[134, 128, 127, 118, 129, 107, 124] ⇒ 118, 134
[132, 104, 128, 122, 119, 120, 123] ⇒ 122, 132
[151, 102, 119, 139, 122] ⇒ 119, 151
[[143, 135, 134, 133, 114, 127, 117], [133, 132, 129, 127, 132, 132, 137], [134, 122, 122, 129, 117, 150, 146]] ⇒ 127, 150
[136, 145, 153, 106, 122] ⇒ 153, 153
[[124, 129, 140, 151, 134, 120, 113], [124, 129, 128, 128, 129, 128, 128], [124, 127, 132, 117, 129, 123, 143]] ⇒ 128, 151
[139, 144, 114, 136, 114, 102, 117] ⇒ 136, 144
[[123, 117, 106, 138, 138], [124, 116, 104, 137, 139], [132, 135, 146, 119, 117]] ⇒ 104, 146
---
141	132	100	132
147	120	103	128
143	129	101	131
value 101

115	131	128	135	128	135	121
108	133	139	154	136	142	107
108	135	133	145	129	141	112
value 133

138	149	134	120
141	150	128	122
122	115	127	132
value 127

129	121	107	152	152
122	134	158	113	117
137	128	128	129	120
value 128

129	139	142	131	141	138	135
123	109	142	137	112	98	123
132	105	146	128	136	121	140
value 146

126	128	145	127	124	127	104
126	128	141	127	124	127	101
126	128	145	127	124	127	103
value 145

140	144	133	151
134	151	134	134
111	129	131	116
value 131

129	130	141	144	138	130
127	130	127	127	131	133
104	128	143	122	143	129
value 143

123	128	127	128	127	128	123
122	128	127	128	128	128	122
102	127	122	128	126	127	103
value 122

107	134	151	138	110	122	116
124	125	134	128	119	120	121
105	133	156	144	111	125	116
value 156
---
121	127	125	128	130	131
144	130	141	123	137	111
103	122	124	132	143	133
-> 132

142	113	122	103 -> 113

118	131	140	143	154
123	127	124	130	132
-> 124

133	127	109	124	132	140	104 -> 132

125	104	120	114	141
118	147	133	128	148
127	124	124	117	155
-> 124

110	112	100	121	113	146 -> 121

133	158	130	145	108 -> 130
---
Input: [[137, 120, 118, 118, 119, 137, 122], [128, 128, 127, 128, 128, 130, 130], [105, 148, 154, 149, 150, 109, 143]]
Output: 128
Input: [[133, 132, 134, 127, 122], [118, 106, 120, 123, 133]]
Output: 133
Input: [[131, 129, 129, 150], [133, 126, 128, 133], [126, 127, 128, 143]]
Output: 133
Input: [[123, 127, 139, 153, 133], [132, 127, 122, 112, 124]]
Output: 123
Input: [[128, 117, 130, 128, 122, 146, 105], [128, 144, 128, 127, 130, 122, 145]]
Output: 128
Input: [[154, 150, 114, 151, 111], [132, 132, 125, 131, 125]]
Output: 154
Input: [[139, 106, 139, 132, 128, 149, 123], [115, 147, 147, 132, 121, 101, 116]]
Output: 139
---
[[130 134 140 131 127 130]
 [124 129 149 131 133 132]] -> 130, 124

[[126 136 128 125]
 [127 136 126 126]
 [130 125 133 155]] -> 125, 130

[102 121 116 122] -> 122, 102

[[147 103 141 142 131]
 [121 136 121 115 130]] -> 131, 121

[111 110 116 146 107] -> 107, 111

[[124 149 121 122]
 [138 133 124 136]
 [111 143 106 112]] -> 122, 111

[[128 124 125 131]
 [120 116 108 122]
 [124 155 138 127]] -> 131, 124
---
[[132 122 154 134 129 137 139]
 [128 128 128 128 128 128 128]
 [144 122 128 115 126 130 142]] >> 126

[[125 121 143 120 127 133 141]
 [117 134 128 101 146 135 119]
 [124 120 134 122 141 115 154]] >> 141

[[131 135 115 135 151 111 134]
 [135 125 137 120 107 123 126]
 [123 153 126 127 126 153 119]] >> 126

[[145 112 146 121 112 126]
 [113 148 141 130 128 138]
 [111 116 104 129 157 120]] >> 129

[[102 139 150 133 124 104]
 [131 137 129 138 151 143]
 [123 107 129 127 135 147]] >> 127

[[134 150 147 147 110 107]
 [140 115 133 135 140 127]
 [117 139 111 127 117 141]] >> 127

[[126 127 124 125 128]
 [119 136 125 136 128]
 [128 108 118 156 130]] >> 118

[[136 139 154 147]
 [144 143 137 139]
 [142 144 136 139]] >> 144

[[114 131 141 123]
 [139 124 136 126]
 [106 149 127 142]] >> 149
---
[[120, 136, 126, 153, 113, 124, 117, 133, 140, 113, 128],
 [148, 132, 150, 130, 123, 118, 129, 126, 133, 143, 131],
 [154, 154, 124, 126, 119, 142, 108, 128, 113, 117, 142],
 [132, 126, 121, 127, 128, 121, 126, 122, 124, 136, 119],
 [118, 135, 118, 151, 112, 112, 125, 127, 121, 137, 142],
 [123, 137, 111, 134, 114, 142, 116, 137, 134, 120, 109],
 [139, 147, 127, 123, 144, 145, 118, 132, 133, 115, 129],
 [133, 130, 100, 144, 128, 119, 124, 114, 132, 139, 99]] Out: 128

[[144, 134, 117, 130, 135, 132, 115, 117, 125, 105, 125, 143],
 [126, 118, 142, 116, 111, 140, 102, 109, 121, 124, 142, 155],
 [127, 127, 110, 142, 124, 134, 131, 124, 147, 112, 139, 141],
 [111, 153, 133, 140, 115, 103, 132, 135, 110, 138, 126, 117],
 [151, 121, 126, 130, 121, 126, 108, 126, 150, 118, 126, 144],
 [111, 121, 124, 134, 117, 141, 127, 122, 135, 125, 144, 140],
 [143, 123, 103, 132, 135, 135, 113, 122, 135, 119, 141, 145]] Out: 143

[[134, 119, 105, 141, 139, 131, 120, 127, 135, 130, 127, 133, 141, 122],
 [137, 109, 114, 127, 138, 144, 121, 137, 111, 128, 121, 128, 123, 132],
 [142, 144, 126, 142, 134, 128, 128, 119, 121, 123, 121, 113, 141, 114],
 [125, 129, 144, 126, 146, 120, 137, 98, 146, 138, 142, 136, 126, 146],
 [140, 110, 117, 119, 132, 124, 134, 148, 120, 135, 135, 113, 140, 122],
 [124, 142, 112, 134, 122, 122, 115, 133, 109, 128, 121, 120, 111, 119],
 [154, 135, 118, 121, 112, 125, 112, 132, 126, 126, 123, 124, 138, 107],
 [130, 125, 123, 130, 128, 133, 109, 135, 122, 139, 135, 102, 121, 115],
 [124, 144, 115, 152, 136, 128, 109, 128, 118, 134, 115, 121, 102, 122]] Out: 122

[[141, 125, 120, 138, 132, 134, 128, 115, 147],
 [119, 125, 124, 136, 144, 136, 110, 136, 133],
 [143, 130, 129, 130, 124, 128, 108, 113, 131],
 [133, 143, 108, 130, 118, 122, 136, 129, 136],
 [142, 116, 111, 122, 136, 136, 125, 130, 140],
 [138, 137, 128, 135, 113, 107, 125, 131, 126],
 [149, 123, 137, 128, 120, 144, 121, 119, 130],
 [123, 135, 124, 136, 121, 127, 145, 108, 133],
 [119, 146, 130, 132, 141, 143, 121, 125, 135],
 [120, 117, 132, 117, 131, 149, 131, 133, 119],
 [137, 111, 140, 130, 139, 122, 139, 126, 137]] Out: 147

[[120, 132, 107, 126, 130, 133],
 [115, 131, 104, 122, 127, 126],
 [117, 131, 106, 126, 129, 133],
 [107, 137, 149, 153, 146, 133],
 [117, 136, 126, 132, 134, 133],
 [119, 133, 125, 133, 132, 133],
 [115, 130, 105, 121, 133, 138],
 [124, 130, 123, 131, 133, 131]] Out: 133
---
[139 132 136 148 102] Out: 139
[126 136 127 103 123 133] Out: 133
[144 128 121 120 118 154] Out: 144
[138 142 152 128 136] Out: 142
[131 112 124 155 122 130] Out: 131
[123 125 150 105 145 113] Out: 145
---
106	135	124	101 value 124

100	104	120	115	132	130	110
119	113	118	136	114	133	111
145	137	141	145	110	146	139
value 120

132	123	150	133	131 value 150

154	99	137	142	144	120	144 value 137

144	126	110	146	130	121
144	121	124	144	115	128
144	152	139	121	130	121
value 110

144	106	138	137	152	147	147 value 138

111	117	105	141	106	126 value 105

107	139	126	137	119 value 126

138	133	124	117	104
153	119	125	150	133
145	133	107	110	115
value 124

134	142	152	122	121
128	121	121	132	132
133	114	142	132	124
value 152
